One turn moves each row of this set onto another row. After a few examples, where does it send each row asked below?
j481: [ 20  26   9  21   4 -25 -15   4  40   7 -17 -38  -9]
j96: [ 12  32   3  51   1 -22 -32  -5  30 -14  -8 -19   4]
j339: [-31   1  36  36 -11  19 -21 -14  29 -15  15  -2  -1]
j299: [ -9  15  -3   3  23  17 -28   6  -5  27  -4   3   6]
j195: [ 17  24  23  36  33 -12   1  -8  28  19  -4 -21   1]
j906: [ -4  21  -9  14   7  23 -26  11  -5  20   0   9  -6]
j817: [-16  28 -21  12  18  32 -25  -1   7   5  -1   5  -7]
j947: [  4  40  29   9  42   1 -20 -18  26   1  -3 -36  19]
j878: [-14   9  33  26 -12  37 -18  -6  38  -9  15   3 -12]
j44: [-42   1  23   2  15  13 -10 -18  24   0 -31 -15   2]
j431: [ 30  24  17  22  25  -2   0 -13  23  14  12 -30   0]
j471: [ -9  36  22  41  26  -5 -33 -12  22 -24 -15 -22  28]
j160: [-25  16 -10  -2   6   0 -21 -42  14  -5  11 -10  11]
j726: [-17 -11  30  40 -15  12 -24  -1  22  -4  11   3   1]
j202: [ -2  43  27  34  26 -11 -41   0  31  -8 -25 -22  18]
j474: [-17  22 -16 -13   2   7 -14 -36  15   3   6 -14  -6]
j866: [ -6  29  15  -3   0  41 -42  16  28   6   6  -8 -16]
j641: [-11  22  27  -1 -19  21 -45  23  29   3   7 -14 -10]
j112: [-31  22 -17  -5   2  15  -7 -26  31 -13  -7 -12  -6]
j749: [-36   2  23  11   0  24   1  -8  39  -8 -26  -5  -4]
j934: [-40  -3  26   0   0   2 -24 -10  30  -6 -31 -19  10]
j9: [  2  14  20  -9 -16  14 -43  13  27  13  20 -18  -9]
j257: [ 27  14  11  32   0 -10  -9  17  27   6 -18 -31  -5]
j681: [  7  45  33  21  29 -11 -24 -25  39   0   9 -29  12]
j890: [  8  28  10  38 -11 -16 -33   3  34 -27 -14 -32   9]

j878 -> j749
j471 -> j947
Where do these go?
j160 -> j299
j681 -> j195
j641 -> j339

One turn moves each row of this set onto another row. After a few examples, where does it send each row asked below?
j976: [-37  -5  10  34 -15 -40   7  -5 -22  23  24   7  31 -13 -38 -18 -12 -12
   4 -19  -2   6 -19   0 -34  25  29 -26   0 -32]
j34: [ -5  -5   9   1  -6 -36 -10  -7  33   4   8  28   6  -7 -55 -11 -14 -43
  -4 -11  34 -14 -11  19 -21  -5  -5  19  19 -12]
j379: [  0  -7   1   0  -5 -39  -9   5  38   2   3  25   2  -9 -52  -2 -19 -31
   1 -21  44 -10 -10  17 -16  -1   3  15  13 -16]
j778: [  3   4  21 -10   0 -53  20  -4  12  17  23  -1  25  22 -71   9 -21  12
 -14 -27  28   3  -7   4 -29  15  14  -1  -6 -32]
j113: [-35   0   8  18  -6 -46  17 -16 -23  14  28   6  23 -10 -34 -17  -9  -4
   2 -20   5  13 -17  -4 -35  18  28 -36  -5 -33]
j94: [ -6  -6   6  -3  -6 -46  -5  -3  29  15   6  28   0  -8 -55  -8  -7 -39
   5 -14  35  -5 -20  26 -19  -2   1  17  18 -10]
j207: [  1 -45 -21  -5 -30 -31   3 -22  -3   4 -15  24  16 -33 -31   6 -20   9
  11  -7  19   6   0   1 -13   8  27   9  -1  -8]
j854: [-34   3   7 -19  -9  15 -31 -16   9  27   7  -4   4   5 -48 -39  -7  -7
  -5  18  16   6   8  -9 -16  14  14  -4   0   1]
j575: [  3  -5  -1  -2   2 -39  -5  -1  -3  -1   4  -2 -24 -19  -9   2  -9 -18
 -26  17 -21 -13   5  14 -29  22   7 -27 -17 -13]
j238: [ 34   1  -5  21  12 -15 -29 -11   7  31 -21  -8 -15  23 -39  -4 -40 -25
 -36  -8  24   4 -10   8 -30   2  -5  18  24  -2]
j515: [ 30   2  -1  15   5 -14 -37  -6  13  25 -31  -8  -4  21 -38  -4 -48 -23
 -24 -12  25   0  -7  13 -26  -2   3  26  17  -1]
j168: [ 12   4  19  -3   3 -44  11  -3   8  24  29  -6  29  22 -78  -1 -17  10
 -14 -18  33   2 -10  -3 -30  10  16   8   1 -39]
j926: [ -3  14   8  20   9 -21  -2 -35 -45  24 -16 -22  22   3 -30  -9 -23   5
 -22 -15 -27  31 -25  -7 -44  -1  24 -13   5 -15]
j453: [ 28 -33   2   7   2 -35   6 -14 -17   3 -15   6   0   6 -38  29 -29  25
 -25   1   0   0  10  -1 -31  33  13  -5 -21 -16]
j748: [  8  18   0  28   2 -20   0 -26 -35  29 -16 -26  23  -2 -33   2 -16   2
 -23 -24 -32  26 -29  -5 -41  -1  24  -2  11 -21]
j988: [  7  31  10 -27   5  -5 -30 -27  -3   0  -5 -11  -8  17 -48 -11   1  -4
 -34   5 -16  12  -6  -9 -39  16   2  -1 -13 -25]
j699: [-30   6 -11 -22 -15  10 -45 -27   7  14   8   4  10  -4 -34 -40 -12 -14
   7   3  19   5   0 -15 -24  18  17   4  -2 -15]
j106: [  7 -23 -12 -20 -34  -9 -25 -24  13  32 -10 -24  16  -2 -45 -17 -41  20
 -12  -9  20  33 -11  -3 -31  12  24  24   0 -15]
j244: [  1  17  12 -35  15  -5 -16 -17  -4   5  -4 -19 -20   8 -46 -10  12 -10
 -30  10 -13   0  -8  -5 -26   5   1 -11 -10  -6]
j633: [ -5  11 -14  33  13  -2 -35 -26 -27  19 -31  14  10 -10  -9 -18 -24 -27
   2   1   1   2  -9  -4 -20  -8  16   1  20   3]
j12: [ 29   2  -3  17  16 -20 -29  -9  14  42 -15 -13 -13  25 -35  -1 -42 -22
 -23 -13  24   3 -13  18 -32   8  -1  24  17   0]
j844: [  6   0  22  -4   4 -46  14  -2  -2  29  17  -1  29  29 -83   4 -10   9
  -9 -21  25   3 -15   1 -28  17  18   5   1 -31]
j613: [ -6  14 -18  32  15  -3 -24 -29 -22  25 -20  15  11  -7  -7  -6 -18 -31
   9 -12  -2 -15  -5   0 -19  -3  15   6  20   7]
j948: [  4 -47 -15  -5 -26 -21   9 -18   5   2 -16   6  28 -32 -43   1 -16   3
   3  -8   1   6  15  -4 -21   3  42  14  12  -9]
j369: [ -9  12 -12  33   7  -7 -21 -29 -33  26 -21  20   9 -12  -8  -8 -27 -28
  -1  -4  -2  -9  -3  -3 -20  -5   9  -3  22  14]
j175: [  8  13   2  21   6 -20   5 -26 -46  29  -8 -25  19  -9 -34   2 -21  10
 -21 -23 -21  28 -28 -12 -42  -4  23  -9  10 -15]
j315: [ -9  -2   4  10  -1 -29 -13 -11  -7 -16   1  23 -21 -18 -20   1  -3 -17
 -22  14 -14  -3   1   7 -34  32   0 -25 -20 -23]
j605: [-32  -3  12  20 -20 -45  10 -11 -23  20  34   3  30 -20 -36 -18 -18 -12
   6 -23   5   2 -15  -1 -37  15  30 -25  -4 -30]
j981: [ 26 -32  -9   8  13 -32   9  -3  -6   9  -5  -5  13 -10 -27  23 -31  22
 -18  10  -7 -10  23  -4 -28  29  26  -3  -9 -14]
j292: [ -2 -26  -7  -8 -41  -5 -16 -13  18  33  -9 -25  12  -3 -55 -31 -24   8
 -20   2  15  36   4  -2 -25   8  36  12  12 -16]

j748 -> j976
j948 -> j292
j315 -> j453
Where do these go?
j175 -> j605
j379 -> j515

